One vector is turned by the same rotation once a tick. Each row is the vector after some number of ticks, and that number follows the row.
The counts run from 0 to 450.
.07	.14	.19	.01	.11	-.30	-.08	-.17	.20	.02	.13	-.18	-.05	.11	-.03	-.02	.23	.09	.03	-.23	-.09	-.10	-.16	.10	-.10	-.12	.05	.01	.02	-.11	.00	-.15	.16	-.15	.07	-.12	.42	-.17	.03	-.06	.27	.06	.30	.04	.02
340
.05	-.06	.00	.01	.05	-.12	-.02	-.15	.16	.22	.12	-.09	-.21	.17	-.08	.15	.09	.03	.06	.02	-.05	-.18	-.06	-.07	-.08	-.08	.03	-.23	-.21	-.08	.08	-.31	.11	-.16	.10	-.02	.30	-.33	-.07	-.03	.33	-.04	.08	-.04	-.21
400
.05	.06	.14	.07	.01	-.41	.24	-.12	.12	.20	.03	-.08	.09	.21	.09	.11	.04	-.09	-.07	.06	-.05	-.31	.08	.32	-.21	-.08	.19	-.17	-.15	-.02	.07	-.05	.05	-.01	.17	.11	.15	-.07	.17	-.16	-.03	-.09	.23	.07	.02
136
.24	-.05	.06	.11	.02	-.20	.00	.07	.19	.07	.11	.07	.03	.05	-.11	.27	-.18	.03	.03	-.09	.01	-.14	-.25	-.02	-.07	-.16	-.11	-.14	-.33	-.18	.15	-.04	-.01	-.16	-.07	.01	.30	-.21	.25	-.02	.21	-.10	.20	-.14	-.05
87
.00	.16	.03	-.10	.17	-.29	-.03	-.12	.19	-.01	-.09	-.11	.03	-.03	-.06	.08	-.03	-.10	.16	-.35	.01	-.11	-.11	.11	.11	-.22	-.13	.10	-.21	.03	-.02	-.17	-.05	-.17	.09	-.24	.16	-.28	.00	-.04	.02	-.22	-.01	.29	.21
7
.09	-.08	.09	.26	.06	-.43	-.13	.09	.19	.07	.00	-.11	-.04	.13	-.12	.18	-.04	-.01	.13	-.20	-.09	-.25	-.13	.19	-.11	-.14	.02	-.18	-.22	-.06	.05	-.01	-.11	-.08	.18	.02	.01	-.26	.11	.07	-.09	-.16	.12	.26	.02
144
-.09	.17	-.07	-.10	.19	-.32	-.05	-.15	.14	-.07	-.09	-.15	-.07	.02	.15	-.04	.10	-.14	.08	-.12	.02	-.25	-.08	.10	.04	-.20	-.03	-.03	-.14	-.09	.03	-.27	.05	-.15	.12	-.19	.20	-.36	-.15	.02	.15	-.23	.12	.10	.14
182
.17	.26	-.09	-.06	-.01	-.23	-.03	.04	.33	-.11	-.03	-.09	.05	.26	-.20	.22	.16	.06	-.10	-.04	-.06	-.35	-.16	.19	-.09	-.05	-.05	-.04	-.18	.01	.07	-.08	.05	-.12	.00	-.02	.10	-.21	.10	-.28	.25	.05	.05	-.03	.03
439
.14	.01	.02	.04	.09	-.34	.13	.06	.19	.01	.07	-.08	-.03	.23	.13	.14	.10	.01	.06	.07	-.02	-.42	-.03	.09	-.17	-.09	.08	-.22	-.31	-.13	.21	-.14	.02	.02	-.02	.09	.13	-.21	.13	.03	.09	-.16	.22	-.15	-.02
120
.12	.00	.28	.05	.06	-.42	.17	-.14	.14	.21	.03	.02	.09	.10	.08	.13	-.05	-.06	-.03	-.18	-.11	-.08	.02	.32	-.18	-.14	.03	-.02	-.19	-.10	.10	.00	.05	.00	.12	.05	.23	-.02	.26	.00	-.08	-.14	.31	.08	.07
312
.17	-.01	.07	.29	.00	-.18	-.02	.00	.12	.17	.14	-.18	.02	.18	-.05	.19	-.03	.08	.07	-.13	-.03	-.32	-.11	.04	-.23	-.12	.07	-.23	-.13	.03	-.14	.04	.06	-.16	.06	.23	.32	-.27	.11	-.07	.02	-.19	.21	-.02	-.03
102
.04	.23	-.13	.16	.10	-.38	.04	-.02	.03	-.03	.00	-.02	-.10	.06	.01	.19	-.05	-.09	-.18	-.09	.05	-.42	-.13	.21	-.12	-.18	.00	-.17	-.20	-.03	.04	.02	.03	-.13	.06	.04	-.01	-.33	.07	-.16	.09	-.22	.14	-.04	.01
421
.17	-.06	-.04	.06	.01	-.36	.17	.01	.14	.07	-.11	-.06	.17	.07	-.03	.31	-.20	-.11	.04	-.09	.06	-.30	.02	.21	-.04	-.13	-.18	-.08	-.37	.02	.01	.07	-.10	-.09	.10	.02	.04	-.12	.20	-.18	-.04	-.26	.02	.03	-.02
111
.08	.20	.11	.12	-.07	-.23	.03	.00	.27	.06	.13	.06	.16	.14	-.03	.13	-.09	-.02	-.06	.00	-.14	-.25	-.13	.15	-.24	-.10	.02	-.08	-.21	-.07	.06	-.08	-.03	-.10	-.07	.17	.28	-.19	.19	-.02	-.01	-.22	.34	-.02	.19
446
.09	-.04	.06	-.05	-.02	-.03	.03	-.24	.27	.34	-.01	-.01	-.02	.16	-.26	.28	-.03	-.01	-.08	-.11	-.06	-.01	-.07	.10	.06	-.15	-.08	-.07	-.18	.03	.01	-.16	.07	-.20	.16	-.07	.31	-.12	.02	-.22	.32	.08	-.06	.12	-.09
233
.12	.10	-.11	.09	.04	-.28	.08	-.06	.12	.08	.19	.15	.00	.05	-.06	.11	-.13	-.10	-.11	.13	.08	-.33	-.29	.08	-.06	-.13	.07	-.21	-.24	-.14	.23	-.17	-.02	-.07	-.05	.12	.24	-.24	.05	-.09	.18	-.11	.24	-.01	-.03
404
.12	-.03	-.04	.12	-.06	-.20	-.11	-.22	.23	-.07	.09	-.18	-.21	.03	-.19	.08	.09	.05	-.10	-.25	-.10	-.14	-.16	.10	-.04	-.19	-.16	.00	-.07	.03	-.11	-.10	.07	-.15	.25	.00	.31	-.27	-.13	-.02	.22	-.17	.15	.07	-.12
382
.00	-.02	.17	.19	.14	-.36	-.11	-.13	.13	.07	-.10	-.17	.02	.22	.27	.06	.02	-.04	-.03	-.10	-.01	-.21	-.04	.25	-.14	-.23	.09	-.15	-.09	-.18	.06	.04	.09	-.18	.20	-.04	.17	-.19	.09	.01	.06	-.09	.24	-.07	.13
178
.18	.07	-.02	-.03	.31	-.31	.04	-.09	.22	-.13	.01	-.07	.10	.22	.17	.05	.08	-.10	.01	.00	.10	-.37	-.29	.19	.13	-.20	.10	-.05	-.14	-.12	.22	-.04	.00	-.02	.02	.02	.22	-.06	-.02	-.09	.12	.04	.06	.03	.18
20
.15	.14	.13	-.03	-.04	-.28	.02	-.07	.31	.07	.13	-.06	.04	.02	-.31	.11	.08	.06	.10	-.33	-.16	-.06	-.13	.13	-.03	-.06	-.08	.12	-.17	.08	.00	-.18	-.05	-.04	.06	-.05	.28	-.11	.10	-.05	.04	-.06	.13	.32	.04
307
.09	-.01	.12	.04	.11	-.19	.14	-.08	.08	.30	-.11	.06	.01	.15	.15	.31	-.18	-.10	-.04	-.06	.00	-.15	.01	.11	-.13	-.23	-.02	-.20	-.36	-.16	.11	.01	.06	-.17	.03	.01	.11	-.18	.22	-.03	.12	-.18	.12	-.23	.02
253
.15	.12	-.03	-.01	.15	-.37	.18	.03	.16	-.01	-.02	.05	.09	.04	.05	.20	-.13	-.13	.09	-.15	.00	-.33	-.12	.15	-.02	-.17	-.09	-.05	-.40	.00	.11	-.06	-.12	-.01	-.03	.08	.03	-.16	.16	.02	-.10	-.35	.06	.08	.15
287
-.07	.19	.02	-.22	-.02	-.15	.11	-.04	.22	.18	-.07	.05	.07	.07	.00	.19	.01	-.03	.02	-.03	-.09	-.09	.12	.00	-.14	-.08	-.13	-.06	-.35	-.12	.09	-.31	.09	-.20	-.06	-.20	.23	-.28	.16	-.12	.25	-.18	.15	-.14	.00
432
.10	-.17	.08	.26	.01	-.24	-.02	-.18	.12	.19	.10	-.01	-.07	.00	.07	.08	-.24	-.10	.00	-.06	.01	-.16	-.13	.08	-.09	-.26	-.03	-.21	-.27	-.12	.01	-.06	-.01	-.11	.16	.14	.28	-.25	.00	.14	.02	-.32	.26	.04	-.05
386
.09	.07	-.10	-.09	.07	-.29	.12	-.34	.21	-.03	-.16	-.01	-.09	.06	.03	.13	-.03	-.17	-.29	-.14	-.03	-.15	-.03	.30	.07	-.28	-.21	.06	-.24	-.04	.04	-.08	.08	-.11	.20	-.15	.07	-.12	-.07	-.10	.21	-.16	.05	.00	.03
214
.01	.04	.14	.14	.18	-.29	.00	-.19	.05	.18	.15	-.15	.09	.03	.10	-.04	-.01	-.08	.15	-.06	.07	-.21	-.14	.04	-.05	-.16	.22	-.14	-.01	-.05	-.05	-.11	.07	-.14	.11	.02	.47	-.23	-.01	-.05	.03	-.12	.24	.20	.12
343
.20	-.01	-.03	-.03	-.04	-.35	.12	.03	.25	-.07	-.16	-.07	.05	.11	-.09	.30	.00	.01	-.02	-.20	-.09	-.21	.05	.23	-.09	-.13	-.26	.00	-.36	-.01	.04	.04	-.02	-.09	.10	-.09	.01	-.14	.22	-.12	.13	-.17	.07	-.10	-.07
113
.04	-.09	-.03	.07	.23	-.30	-.17	-.05	.19	-.03	-.13	-.13	.08	.06	.04	.10	-.16	-.18	.19	-.03	.12	-.30	-.20	.11	.16	-.24	.00	-.14	-.22	-.07	.09	-.09	-.12	-.15	.15	-.10	.15	-.27	-.07	-.03	.02	-.13	.00	.25	.17
185
.09	-.05	.09	-.04	.11	-.26	.07	-.22	.25	.08	-.07	-.02	.15	.26	.22	.06	-.07	-.17	-.09	.18	.04	-.20	-.12	.23	.01	-.18	.07	-.10	-.16	-.21	.19	-.09	.09	-.10	.08	-.01	.34	-.03	.03	-.09	.19	.03	.18	-.10	.11
195
.17	.01	.07	-.22	.07	-.22	.11	-.03	.30	.11	-.12	-.08	.04	.12	-.18	.28	.06	-.02	.21	-.26	-.12	-.11	.06	.09	.06	-.09	-.21	.04	-.39	.10	.01	-.21	-.06	-.08	.08	-.15	.11	-.17	.11	-.08	.10	-.12	-.10	.15	.00
291
.13	-.26	.16	.14	.10	-.31	-.08	-.18	.13	.13	-.15	-.22	.11	.06	.02	.17	-.17	-.07	.14	-.25	.05	-.08	-.03	.20	.04	-.24	-.10	-.08	-.18	-.05	-.06	.10	-.02	-.22	.28	-.12	.26	-.10	.12	-.12	.02	-.09	.06	.10	.02
352
.01	-.09	.23	.03	.20	-.30	-.02	-.01	.13	.22	.07	-.10	.01	.04	.01	.10	-.04	-.02	.37	-.17	.00	-.06	-.12	-.05	-.01	-.16	.08	-.17	-.23	-.15	.11	-.25	-.05	-.10	.07	-.12	.29	-.24	.09	.14	.01	-.11	.14	.19	.01
326
.18	.16	-.05	-.11	.10	-.35	.15	.02	.22	-.09	-.03	.07	.08	.03	.00	.23	-.07	-.10	.04	-.19	-.03	-.29	-.09	.17	.00	-.15	-.17	.04	-.43	-.02	.14	-.08	-.09	.02	-.04	-.03	.02	-.16	.17	.00	-.05	-.29	.06	.06	.14
288
.12	.23	-.13	-.01	.07	-.25	.11	-.28	.10	-.01	.23	.10	-.11	-.08	-.14	.02	-.02	-.11	-.21	-.17	.03	-.23	-.30	.10	.03	-.19	-.04	.05	-.13	.01	.04	-.15	.07	-.06	-.02	.01	.30	-.22	-.06	-.15	.21	-.16	.18	.13	-.02
64
.13	.27	.02	-.17	.00	-.17	.21	-.21	.20	.14	-.05	-.08	.10	.13	-.12	.23	.10	-.05	-.04	-.22	-.07	-.24	.09	.19	-.04	-.07	-.11	.06	-.19	.21	-.15	-.09	.06	-.16	.07	-.03	.19	-.14	.09	-.34	.14	-.11	-.03	.12	.03
274
